A =
[[  4  -7  -2 -11   0   4   0]
 [  0  15  -4  45   0   6   0]
 [ -6  13  -5 -66   0   7   0]
 [-26   7 -12 -24   0  -6   0]
 [  3   8  -6  31  -1   7   0]
 [-30   8  -6  -6   0   1  -1]
 [-11  -7  -1 -29   0  -2   1]
 [-29 -18  -1 -40   1   0   0]
 [ -5 -11  -4  19   0  -8   0]
 [-20  -8  -6  29   0  12  -1]]
A[0][0] -> 4
A[6][4] -> 0
A[5][3] -> -6
A[0][2] -> -2
A[7][2] -> -1
A[0][6] -> 0
A[2][3] -> -66
A[7] -> [-29, -18, -1, -40, 1, 0, 0]
A[4][3] -> 31
A[4][4] -> -1
A[1] -> [0, 15, -4, 45, 0, 6, 0]
A[8][1] -> -11
A[:, 2] -> [-2, -4, -5, -12, -6, -6, -1, -1, -4, -6]
A[7][5] -> 0
A[5] -> [-30, 8, -6, -6, 0, 1, -1]
A[3][4] -> 0
A[7][4] -> 1
A[:, 5] -> [4, 6, 7, -6, 7, 1, -2, 0, -8, 12]
A[8][2] -> -4
A[2][4] -> 0
A[9] -> [-20, -8, -6, 29, 0, 12, -1]
A[6] -> [-11, -7, -1, -29, 0, -2, 1]
A[8][6] -> 0
A[9][4] -> 0
A[3][5] -> -6
A[1][0] -> 0
A[0][4] -> 0
A[5][0] -> -30
A[8] -> [-5, -11, -4, 19, 0, -8, 0]
A[:, 0] -> [4, 0, -6, -26, 3, -30, -11, -29, -5, -20]
A[3][1] -> 7

M =
[[-34  -7 -75  67 -22  68  14]
 [ 41 -33  22  26  36  16 -23]
 [ 11 -27   8   9 -12  -3  -3]
 [ 16  57  21 -24 -28   8  -7]
 [ 59 -29  31  35  75  29 -36]]
Indices start at 0.
(0, 0): -34
(1, 5): 16
(4, 0): 59
(1, 2): 22
(0, 5): 68
(1, 1): -33
(2, 0): 11
(3, 1): 57
(1, 6): -23
(2, 5): -3
(0, 2): -75
(4, 3): 35
(3, 6): -7
(2, 1): -27

X =
[[-42 -33  38   4 -36  34  25  47  41  45  24  20  -3]
 [ 10   9  26 -24  51 -17 -33  -4  -5  -9 -16  14 -84]
 [ 41  62  -8 -23   2 -33   0 -39 -38 -53   0  11  18]
 [-22 -21   9  21   3  67  24 -16  18  11 -11 -36  11]
 [  8   8  -7 -21  72   8 -40 -13 -41  -2 -16  -7 -68]
 [ 18  22   2 -29  -4  14 -33 -36 -32 -13 -27  23 -16]
 [  9  -4   4  34  -8  44  15   9   5  10  -6  -7  -6]
 [ 37  37  26  21 -15 -13 -17  37  20  19  14  10 -35]
 [-33 -44 -36 -17   1  55  -6 -39 -24  -1 -22 -14  11]
 [ 12  -7  -4  12 -39  -9   4  21  24  16  14 -20   7]
 [ 18  17  15   8 -25  35 -30 -20   9   7 -25  -2   9]
 [  4 -16   4  11  -7   0 -15   7  13   0   7  13 -35]]
Rows and columns are counted from 0.
row 0 col 0: -42
row 11 col 2: 4
row 3 col 6: 24
row 11 col 0: 4
row 1 col 11: 14
row 9 col 10: 14
row 11 col 5: 0
row 4 col 2: -7
row 10 col 2: 15
row 7 col 11: 10
row 6 col 3: 34
row 4 col 9: -2
row 1 col 10: -16
row 9 col 4: -39
row 4 col 6: -40
row 0 col 6: 25
row 5 col 10: -27
row 2 col 12: 18
row 1 col 3: -24
row 4 col 4: 72
row 8 col 5: 55
row 7 col 3: 21
row 8 col 0: -33
row 7 col 10: 14
row 9 col 12: 7
row 8 col 6: -6
row 4 col 1: 8
row 3 col 2: 9
row 6 col 6: 15
row 7 col 6: -17
row 3 col 7: -16
row 2 col 6: 0
row 1 col 7: -4
row 0 col 4: -36
row 4 col 10: -16
row 0 col 8: 41

arr = [[3, 3, 4, 3, 4, 3, 4], [2, 4, 3, 3, 5, 3, 5], [2, 1, 4, 2, 3, 3, 5], [3, 3, 3, 3, 4, 3, 4], [3, 4, 5, 3, 3, 5, 5], [7, 3, 4, 5, 1, 5, 1], [5, 5, 3, 4, 3, 5, 3], [2, 4, 4, 4, 3, 4, 5], [3, 4, 3, 5, 7, 3, 6], [6, 6, 3, 5, 3, 4, 1], [4, 2, 3, 3, 3, 3, 3], [5, 4, 4, 4, 4, 4, 4], [1, 3, 1, 2, 6, 2, 6], [5, 5, 4, 4, 3, 5, 4]]
Indices start at 0.
(0, 0) = 3
(0, 4) = 4
(1, 0) = 2
(12, 0) = 1
(9, 0) = 6
(8, 4) = 7
(0, 2) = 4
(12, 3) = 2
(11, 2) = 4
(13, 2) = 4
(4, 2) = 5
(10, 1) = 2
(0, 6) = 4
(5, 0) = 7
(8, 2) = 3
(12, 1) = 3
(0, 1) = 3
(12, 2) = 1
(13, 3) = 4
(13, 4) = 3
(6, 6) = 3
(4, 1) = 4
(8, 6) = 6
(1, 6) = 5
(7, 3) = 4
(5, 1) = 3
(9, 4) = 3
(12, 4) = 6
(5, 5) = 5
(11, 5) = 4
(12, 6) = 6
(13, 5) = 5
(2, 6) = 5
(5, 2) = 4
(3, 6) = 4

data = (0.03, -0.06, 0.16, -0.14, -0.06, -0.22, -0.02, -0.15, -0.14, -0.09, 0.03, 0.06)
data[0]	0.03
data[11]	0.06
data[5]	-0.22
data[7]	-0.15
data[6]	-0.02
data[3]	-0.14
data[4]	-0.06
data[9]	-0.09
data[8]	-0.14
